The rows of X fall into several groups, and each row is roughly a mix of its group's hidden directions; one row fits no group.
X:
array([[ 442,  161, -105, -154, -252,  342,   35,   70, -118,  -20],
       [  87,  238,   86, -211,  236, -123, -503,  120,   -5,   51],
       [ 321, -386, -189,   84,  -46,  155,  108,  -37,   21,  350],
       [ -99,  -32, -369, -415, -119,  -79, -208, -125, -120, -209],
       [ 123,  -25, -148,   25, -156,   24, -397,  -63, -363, -316],
       [ 327, -382,  241,  -39,  191, -163, -189, -100, -120,  145],
       [ 153,  -54,  -53, -401,  280,  282,  133,   14, -171, -248],
       [-149, -425,   47,  -99,  133, -205,  208,  -26,  368,   56],
       [-238,  468, -151,  -50,  -18,  209,  -16, -190, -237, -137],
       [ 226,  242, -101, -255,   42,  130,  160, -135,  -59, -454],
       [ 324, -396,  277,   64,   27,  -95,   57, -174,  207, -166],
       [ -16, -197,  213, -227,  226,  -27,  105,   62,  501,   57],
       [-370,  -50, -158,  -83, -258, -157, -153,  -85,  -80,  396],
       [ 191,   18, -169,  288,  330,   92, -100,  -94, -246,  335],
       [-407, -113,   51,  110,  113, -135, -283, -291, -160,  204],
       [ 102,  138,  -90,  120,  492,  128,  114, -355,   86,   -3],
       [ 371, -388,   29,  -67,  216, -284, -126,  -87,  -93,   64],
       [-179,  179,  310,  351, -272,  193,  -37,  229,  -14,   90],
       [  55,  149, -292, -162, -401, -102,  122, -108, -263,  230],
       [-272, -126, -132,  257, -194,  -66,   25,  240,  413,  114],
       [ 229,  122,  201,   70,  117,  402,   24, -363, -186,   32],
       [ 285,  219,  -65, -237,  248,   48,  201,   19, -190, -356],
       [-256, -290,  213,  -49,  -59, -191, -317, -111, -101,  311],
       [  22, -103,  379, -208,  -58,  294,  240,  -11,  334,   -8],
       [ -26,  294, -223, -215, -257,  -52,  270, -132,  -41,  335],
       [  95, -107, -127,   14, -258,  287, -102, -270, -355,  249],
       [-269, -102,    9,   31, -169, -274,  308,  317,   61, -265],
       [-335,  361,  216,  -65,  178,  -93, -309,  -94,  -65, -120],
       [-170, -143,   49, -510,  142,  -44,   45, -152,  295, -103],
       [ 130,  -99, -276,  -52, -309,  155,  326,  -76,   69, -339],
       [ 371,   -1,  400,  -26,  -12,  122,   94, -195, -213, -227],
       [ 283,  147, -236, -115, -222, -297,  -96, -368,  -53,  -38],
       [-209, -161, -332, -240, -284, -131,  222,   38, -192,  186],
       [-534, -171,  -77,  205, -108, -110,   70, -219, -114,   72],
       [-325,   29,   88,  276,  124,  305,   -5,  281, -272,  -73],
       [-202, -245,   67,   95,  273, -251, -305, -182,  -23,  280],
       [ 142,   89, -320, -146, -286, -322,   53, -316,  -93,   89],
       [ 305,  237, -144, -218, -362,  304,   35,  -32,  -82,   81],
       [-359,  -19,  229,  325,  257,  112,  111, -242,  -87, -110],
       [ 292,  -15,  158,  485, -123,   37,  -69, -148, -231, -118],
       [ -29, -285,  123, -384,    6,  -48,    4, -274,  313, -190],
       [ 329, -237,   74,  237,   85,  313,  254,  -64, -164, -174],
       [ 310, -430,   80, -202,  206, -257,  -94, -100,  -10,   28],
       [ 410,  325,  108,   24,  -99, -229, -282, -166,   29,  -16],
       [  52, -212,   65, -500,   -5,   93, -179,  154, -246, -172],
       [ -20,   98,  376,  123,  306,  277, -196,  172,  171, -149],
       [  53,  298, -121,  439,  140,  -29,  170, -217,  243,   44],
       [  86,  406, -124,  306,  -41,   47,   -2,  287,  289,   75],
       [ -67, -172,  249,  -77,  355,   31,   36,   50,  468,  -70],
       [-373, -115, -110,  121, -334,  -32,  115, -172, -311, -159],
       [-189,  426,  -89,  258, -189,  242,   37,  176, -182,   74],
       [-317, -215,   23,  190, -285,   71,  281, -118, -301,  -57],
       [ 294,   55,  153,  485, -112,  150,   31, -162, -175, -125],
       [ -40,  165,  -79,  488,  121,   -4,  227, -125,  248,  202],
       [ -82, -103,   51,  310,  312, -172, -211, -178,   63,  365],
       [  35, -246,   51, -442,  -41,  128,  106,  -90, -251, -311],
       [  27,  -32, -131, -541, -203,  -42, -189, -238,  -93,  -29],
       [-149,  118,  -17,  476, -214, -119,   42, -201,  274,  132],
       [-280, -247,   31, -234,  276,  162,  178,  171,  313,  -21],
       [ 133,  489,   34,  159, -178, -177,   99,  245,   15, -201],
       [  24,  105, -104, -157,   33,  128,   56,  113, -556,  261],
       [-319,  -38,   48, -481,   69,  -24,   24, -100,  299, -120],
       [-222, -194,  178, -191,   41, -148, -310, -218,  -95,  354],
       [-270, -214, -111, -253,  333,  223,   83,  154,  182, -194],
       [ 242,  -34, -240,   45, -239,  109,  199,  124,   47, -460],
       [ 105, -173,  215, -339,  139,   46,   59,  313,    5,  363],
       [ 138, -435,  -76, -175,  156,  209,  133,  264, -181, -156],
       [ 131,  134,  359,  187,  356,   91, -169,   56,  260, -154],
       [ 104, -137, -278,  305,  -29, -383, -250,   63, -207,   24],
       [  40,  195,  116,  325,  -99,  219,  -58, -399, -124, -250],
       [-217,  312,  150,  260, -309,  336,  -59,  -73,  -61,  -29],
       [ -52, -240, -139, -349,   76, -197,   85,  329,  245,  187],
       [ 407,   -4, -164,  -60, -230,  219,  330,  189,   91,  -80],
       [  92,  429,   -9,   23,  153,  164,  445,   40,   43, -108],
       [ -20,   56,  119,  -67,  113,  -35,  412,  -47,  381,  322],
       [ 260,  255,  192,   21,  156,  225,  281,  -12,  157, -329],
       [-112,  320,  132,   38,  219,  -34,   65,  233,  183, -426],
       [ 373,  199,  -71,  -31, -181,  178, -204,  213, -344,  -47],
       [-460,  172, -328,  -35,   20,   -6,   16,  195,  217,  143],
       [ 238,  173,  199,    8,   15,  264,  -30, -353, -333, -155],
       [  66, -140, -169, -491,  144, -135, -122,   -9,  280, -174],
       [  -7, -270,   19,  195,  439, -116, -102, -213,  -60,  282],
       [-115,  204, -210, -247, -469, -131,  -36,  -17, -139, -197],
       [-119,  -64,  328,   70,  309,  -12,  116,   -8,  461,   62],
       [-163, -370,  161, -101, -177, -178, -377,   98, -132,  160],
       [ 119,  -36,  174,  247,  471,  135,  178,   28,  273,  -52],
       [ 260,   92,  134,  -51,  436,   32, -124,   41,  321,  221],
       [-170, -385,  193, -175, -264,  -90, -211,  224, -187,   69],
       [  52,  -67,  131, -213,  -20,  167,   65, -468,  202, -308],
       [-150, -242,   58,  182,  -40, -133,  -35,  306,  -14,  474],
       [-231,  259,  245,  172,  -95, -251, -292, -195,   82,  210],
       [-261, -162,   14,  -35, -510,  -57, -199, -166,  140,  102],
       [ 298,   82,  -78, -191,  -40, -151,  144,  382,  281, -222],
       [ -91,   94,  247,  230,  110, -233, -323,  294,  -34,  258],
       [  32, -198,  165, -298,   29,   24,  242,  335,  313,  172],
       [  89, -264, -131, -345,  247, -303,   80,  226,  133,  124],
       [  76, -140, -273,  250,   98, -354, -271,   99, -217,  169],
       [-309,  -79, -199, -329,   81,  -70,  337,  -32,  235,  161],
       [-148,  175, -419, -221, -166,    3,  245,   21, -264,  149],
       [  43, -107,  359, -416,  149,  242,   49,    6,   55,  236],
       [-147,  -46,  112,  276,   77,  327,   69, -409, -238,   54],
       [ 395,   73, -143, -320,  -66,  -92, -329,  139,   46,  173],
       [  90,   -6, -374, -153, -264, -201,  231, -312,  -86,  130],
       [ -51,  140,  216,   76, -163,  251,  -66, -449,  -22, -293],
       [-382,  140,  295,   91,  174,    0, -177, -311, -189,   38],
       [-228,   47,   83,  -54, -136, -290,  249,  336,   88, -327],
       [ 482, -290, -154,  -41,  -34,   47,  184,   91,  170,  202],
       [  61,  283,   26,  -95, -275,   74,  289, -104,   51,  431],
       [-134, -207,  -18,  229, -207, -157,   58,  364,  369,   66],
       [-199,   15,  274,  395,  129,  218,  -61,  295, -173,  -29],
       [  88,  232,  -87, -317,  196,   22,  -62, -264, -401, -116],
       [ 249, -145, -152, -408,  -19, -153, -248, -138,  180, -218],
       [ 126,  -45,  -98, -151, -210,  108, -315, -219, -279,  354],
       [  20,   47,   12,    0,  550,  112,  -75, -348,   26,  109],
       [-210, -204,   83,  307,   24,   69,  452,  -68,  -23, -235],
       [ 169,  477,   54, -278,   92,  -22, -177,  128,  217, -129],
       [  31,   -9,  -14,  141,  539,   -5,  -55, -334,   20,  172],
       [  22,  162, -252,  149, -233,  -17, -159, -155, -473, -128],
       [-334,   25, -306, -387,   86,  -45,  260,   35,  112,  100],
       [-208,  -83,  214,  -72,  118, -224, -303, -131, -100,  415],
       [-142,   15,   38,  463, -361, -208,   32,   57,  170,  116],
       [ 122,   -2,  416, -131,   80,  370,  -43,  -81, -121,  293],
       [ 268,  310,  -18,  -93,  318, -114,   97, -178, -167, -312],
       [ 190,    3, -149,  -29,  -93,   14, -423,  -16, -304, -342],
       [-187, -128, -150,  113, -421,  127,  209,   16, -321, -171],
       [ 214,  -54,  -95, -180,   22,  153, -297,  376, -243, -232],
       [  20,  130,  161, -182,  -22, -266,  111,  425,  121, -318],
       [   8,  -75,   -4,  162, -123,  405,  144, -357, -242,  197],
       [-148, -166, -132, -155,   55, -306,   29,  447,  178,  192],
       [  68,  155,  -22, -313,  341,  215,   22,  -13, -262,  312],
       [-218, -214,   80, -205,  281,   81,  227,   73,  414,   35],
       [ 231, -123,  -34, -281,   29, -245, -317, -184,  237, -239],
       [  56, -554, -213,  189, -187,  -45, -122,  110,   32,  -13],
       [ 181,  137,  212,  154,  228,  298, -315,  102,  -31, -292],
       [ 133,  150,  -55, -206,  285,  141,  -70, -404, -316,  -47],
       [-493,   95,   63,   71,  209, -232,  -37, -136,  236,  149],
       [  99, -195,  128,  159,  170,   30, -394,  155, -101, -385],
       [-212,  -92,  191,  -69,   -1, -230, -405,  -55,  -59,  372],
       [-182,  193, -154, -195, -109, -125,  366, -159,  145,  342],
       [ 198, -205,  -56,  110,   70,  254,  -61, -368,  -92,  379],
       [  41,  107,  -67,   30, -258, -134, -296, -369,  114, -342],
       [ -75,  357,   30, -102,   33, -102,  117,  289,  275, -357],
       [-153,   43,   16, -504, -153,   87,  219,  227,  214,  -36],
       [   2,  453, -135,  170, -162,   61,  -48,    6, -409,   66],
       [-234,  275,  216,  144, -221, -269, -252, -152,   88,  209],
       [  82,  176, -394,  285, -116,  -91,   79,  314, -219,   91],
       [ -85,  134,   12,  229, -260,   73,  300, -368,  -41,  282],
       [-121, -220,  -79,  -60, -560,   11,   68, -158,   74, -187],
       [-291, -211,   98, -110,  177,   51,  341,   94,  338,  182],
       [-241, -182,    3, -148, -539,  -56, -134, -161,   68,   46],
       [-169, -110,  144,  503,   84,  -97,  -51,  105,  125,  312],
       [ -40,   77,   41,  -77, -267,  251, -247,   46, -445,  214],
       [-210, -165,  105,  113,  -48, -234,  434,   83,  102, -315]])
Here is one row of each group, with its name. Which group are the others in?
[-345,  162, -371,  242,  -96,   84,   -8,  164,  185,  194]
M
[-190, -386,  153,  -48,    4, -119, -403,  -63,  -80,  242]
S
[-226,  378,   46, -150,  -54, -154, -213,  192,  -57, -356]
N
[ -86, -126,  341,  110,  352,  -12,  -38,   -2,  411, -103]
P

[ 115, -124,  238,  263,  470,  168,  145,   28,  160,   75]
N
[  11,  153,  -45,  282,  435,    1,    7, -335,  142,  172]
S
[ 121,  123,  121,   33,  563, -122,  -39,  110, -186,  175]
S
[-107, -499,   15, -168,  250,  197,   70, -168, -104,  150]
S
[ 316,   91, -247, -283, -166, -176,  -26,  296,  235,  -74]
N
[-212,  -75, -442, -344, -161,   76,   63, -135, -184,  -74]
P
[ 432,   35,  -84,  -27, -106,  256,  306,  227,   97, -174]
N
[-277, -143, -150, -295,  -52,   26,  391,   58,  149,  262]
P
[-274,  214, -256,   -8, -119,  -11,   22, -294,  122, -394]
M
[-322,  193, -178, -409,   47,   98,  115, -157,  189, -176]
M
[-297, -270,  -63,  131,  200, -257, -269, -187,   -7,  248]
N
[ 327,  172,  219,  169, -143,  182, -267,  232, -255,   -8]
P
[325, 228, 391,   3,  66,   5, -70, 121, 306, 170]
P
[-182,  438, -264,    7,   30,  165,   24,  138, -307,  142]
M
